[[148 147 151 154]
 [148 148 151 154]
 [144 148 147 154]]
->
[[148 148 151]
 [144 148 147]]

[[128 113 148]
 [111 109 142]
 [134 128 117]
 [122 125 151]]
->
[[111 109 142]
 [134 128 117]]

[[101 138 104]
 [147 144 130]
 [136 151 103]
 [107 129 111]
 [145 141 118]]
->
[[147 144 130]
 [136 151 103]]

[[128 132 131]
 [150 123 131]
 [143 121 129]
 [131 131 130]
 [147 116 132]]
->
[[150 123 131]
 [143 121 129]]

[[116 112 121]
 [118 112 122]
 [150 134 130]
 [152 130 129]]
->
[[118 112 122]
 [150 134 130]]

[[141 103 117]
 [122 120 131]
 [132 136 121]]
->
[[122 120 131]
 [132 136 121]]

[[150 152 117]
 [116 112 153]
 [124 152 146]
 [101 141 125]]
->
[[116 112 153]
 [124 152 146]]

[[157 129 117 138]
 [139 138 136 126]
 [126 124 112 133]
 [121 124 140 140]
 [118 129 133 130]]
->
[[139 138 136]
 [126 124 112]]
---
[[125 132 129 123 119 119]
 [130 133 126 136 122 136]
 [128 126 129 143 118 144]
 [127 142 129 127 123 112]
 [126 130 129 139 115 120]
 [129 123 129 118 129 120]
 [127 108 129 140 119 115]
 [130 129 128 111 145 120]
 [126 121 129 143 127 134]
 [129 106 127 133 128 143]
 [128 143 128 124 139 113]
 [127 147 129 115 111 121]]
->
[[125 129 119]
 [130 126 122]
 [128 129 118]
 [127 129 123]
 [126 129 115]
 [129 129 129]
 [127 129 119]
 [130 128 145]
 [126 129 127]
 [129 127 128]
 [128 128 139]
 [127 129 111]]

[[132 133 127 134]
 [132 124 128 123]
 [130 137 121 138]
 [124 124 142 123]
 [136 145 125 146]
 [120 112 114 110]
 [137 144 125 145]
 [133 127 126 128]
 [115 104 122 103]
 [135 143 118 144]
 [117 114 131 112]]
->
[[132 127]
 [132 128]
 [130 121]
 [124 142]
 [136 125]
 [120 114]
 [137 125]
 [133 126]
 [115 122]
 [135 118]
 [117 131]]

[[112 130 143]
 [152 107 105]
 [112 146 150]
 [152 111 106]
 [135 126 108]
 [142 146 151]
 [143 118 107]
 [130 130 146]
 [109 143 152]
 [127 129 143]
 [148 123 105]]
->
[[112 143]
 [152 105]
 [112 150]
 [152 106]
 [135 108]
 [142 151]
 [143 107]
 [130 146]
 [109 152]
 [127 143]
 [148 105]]

[[113 147 123 140 121 130 122]
 [107 119 118 139 110 115 120]
 [107 120 116 140 110 115 122]
 [134 121 145 121 130 130 119]
 [131 122 133 128 127 120 126]
 [116 148 125 138 123 132 124]
 [120 136 121 133 128 132 148]
 [116 148 123 138 121 131 123]
 [121 136 121 132 128 131 148]
 [135 122 138 125 129 123 122]
 [107 121 116 141 111 115 122]
 [115 147 123 139 122 130 123]]
->
[[113 123 121 122]
 [107 118 110 120]
 [107 116 110 122]
 [134 145 130 119]
 [131 133 127 126]
 [116 125 123 124]
 [120 121 128 148]
 [116 123 121 123]
 [121 121 128 148]
 [135 138 129 122]
 [107 116 111 122]
 [115 123 122 123]]

[[123 126  98 135 135 153  98 102  99]
 [147 148 122 125 145 114 124 114 116]
 [115 115 139 120 108 114 138 140 141]
 [150 150 126 123 146 108 128 115 119]
 [149 150 128 136 150 121 131 123 123]
 [146 147 122 122 143 113 124 112 116]
 [148 148 121 122 145 113 124 111 115]]
->
[[123  98 135  98  99]
 [147 122 145 124 116]
 [115 139 108 138 141]
 [150 126 146 128 119]
 [149 128 150 131 123]
 [146 122 143 124 116]
 [148 121 145 124 115]]

[[122 104 119 114 142 108 113 122 130 123 121]
 [119 112 151 123 140 120 132 122 136 120 116]
 [134 120 138 120 133 129 132 152 126 150 149]
 [135 120 136 120 133 128 131 151 125 149 149]]
->
[[122 119 142 113 130 121]
 [119 151 140 132 136 116]
 [134 138 133 132 126 149]
 [135 136 133 131 125 149]]

[[147 105 155 107 150 141]
 [106 142 107 146 106 115]]
->
[[147 155 150]
 [106 107 106]]
---
[[134 145 121 118 127]
 [123 151 122 125 126]
 [121 140 127 111 128]
 [132 136 107 128 127]
 [132 147 125 115 127]]
->
[[132 136 107 128 127]
 [121 140 127 111 128]
 [134 145 121 118 127]
 [132 147 125 115 127]
 [123 151 122 125 126]]

[[123 139 149 128 134 120 140 126 140 138 125 140 122 111 112]
 [137 123 125 120 139 134 134 123 147 135 122 120 131 119 119]
 [134 128 142 117 128 120 125 117 153 124 137 116 126 107 121]]
->
[[137 123 125 120 139 134 134 123 147 135 122 120 131 119 119]
 [134 128 142 117 128 120 125 117 153 124 137 116 126 107 121]
 [123 139 149 128 134 120 140 126 140 138 125 140 122 111 112]]

[[126 129 142 111 112 139 113 115 133]
 [145 145 131 127 116 137 122 122 112]
 [135 133 115 133 126 120 129 128 108]
 [148 149 126 130 119 130 128 129 106]]
->
[[126 129 142 111 112 139 113 115 133]
 [135 133 115 133 126 120 129 128 108]
 [145 145 131 127 116 137 122 122 112]
 [148 149 126 130 119 130 128 129 106]]

[[127 118 149 111 103 121 134 120 127 133]
 [133 124 133 132 131 133 123 128 125 132]
 [135 121 135 136 134 138 116 128 124 134]]
->
[[127 118 149 111 103 121 134 120 127 133]
 [135 121 135 136 134 138 116 128 124 134]
 [133 124 133 132 131 133 123 128 125 132]]

[[126 139 113]
 [107  98 143]
 [152 138 130]
 [102 108 131]
 [125 137 128]
 [150 148 118]
 [135 131 146]]
->
[[107  98 143]
 [102 108 131]
 [135 131 146]
 [125 137 128]
 [152 138 130]
 [126 139 113]
 [150 148 118]]

[[142 116 116 118 144 136 118 124 131 139 110 139 132 121]
 [132 144 122 146 128 121 139 128 121 140 129 132 135 133]
 [115 113 118 136 144 136 124 114 120 124 117 119 129 115]
 [119 132 131 147 122 122 115 149 117 140 145 127 140 111]]
->
[[115 113 118 136 144 136 124 114 120 124 117 119 129 115]
 [142 116 116 118 144 136 118 124 131 139 110 139 132 121]
 [119 132 131 147 122 122 115 149 117 140 145 127 140 111]
 [132 144 122 146 128 121 139 128 121 140 129 132 135 133]]

[[135 150 145 147 105 119 126 132]
 [150 125 124 137 125 140 115 149]
 [130 129 128 127 131 124 129 127]]
->
[[150 125 124 137 125 140 115 149]
 [130 129 128 127 131 124 129 127]
 [135 150 145 147 105 119 126 132]]
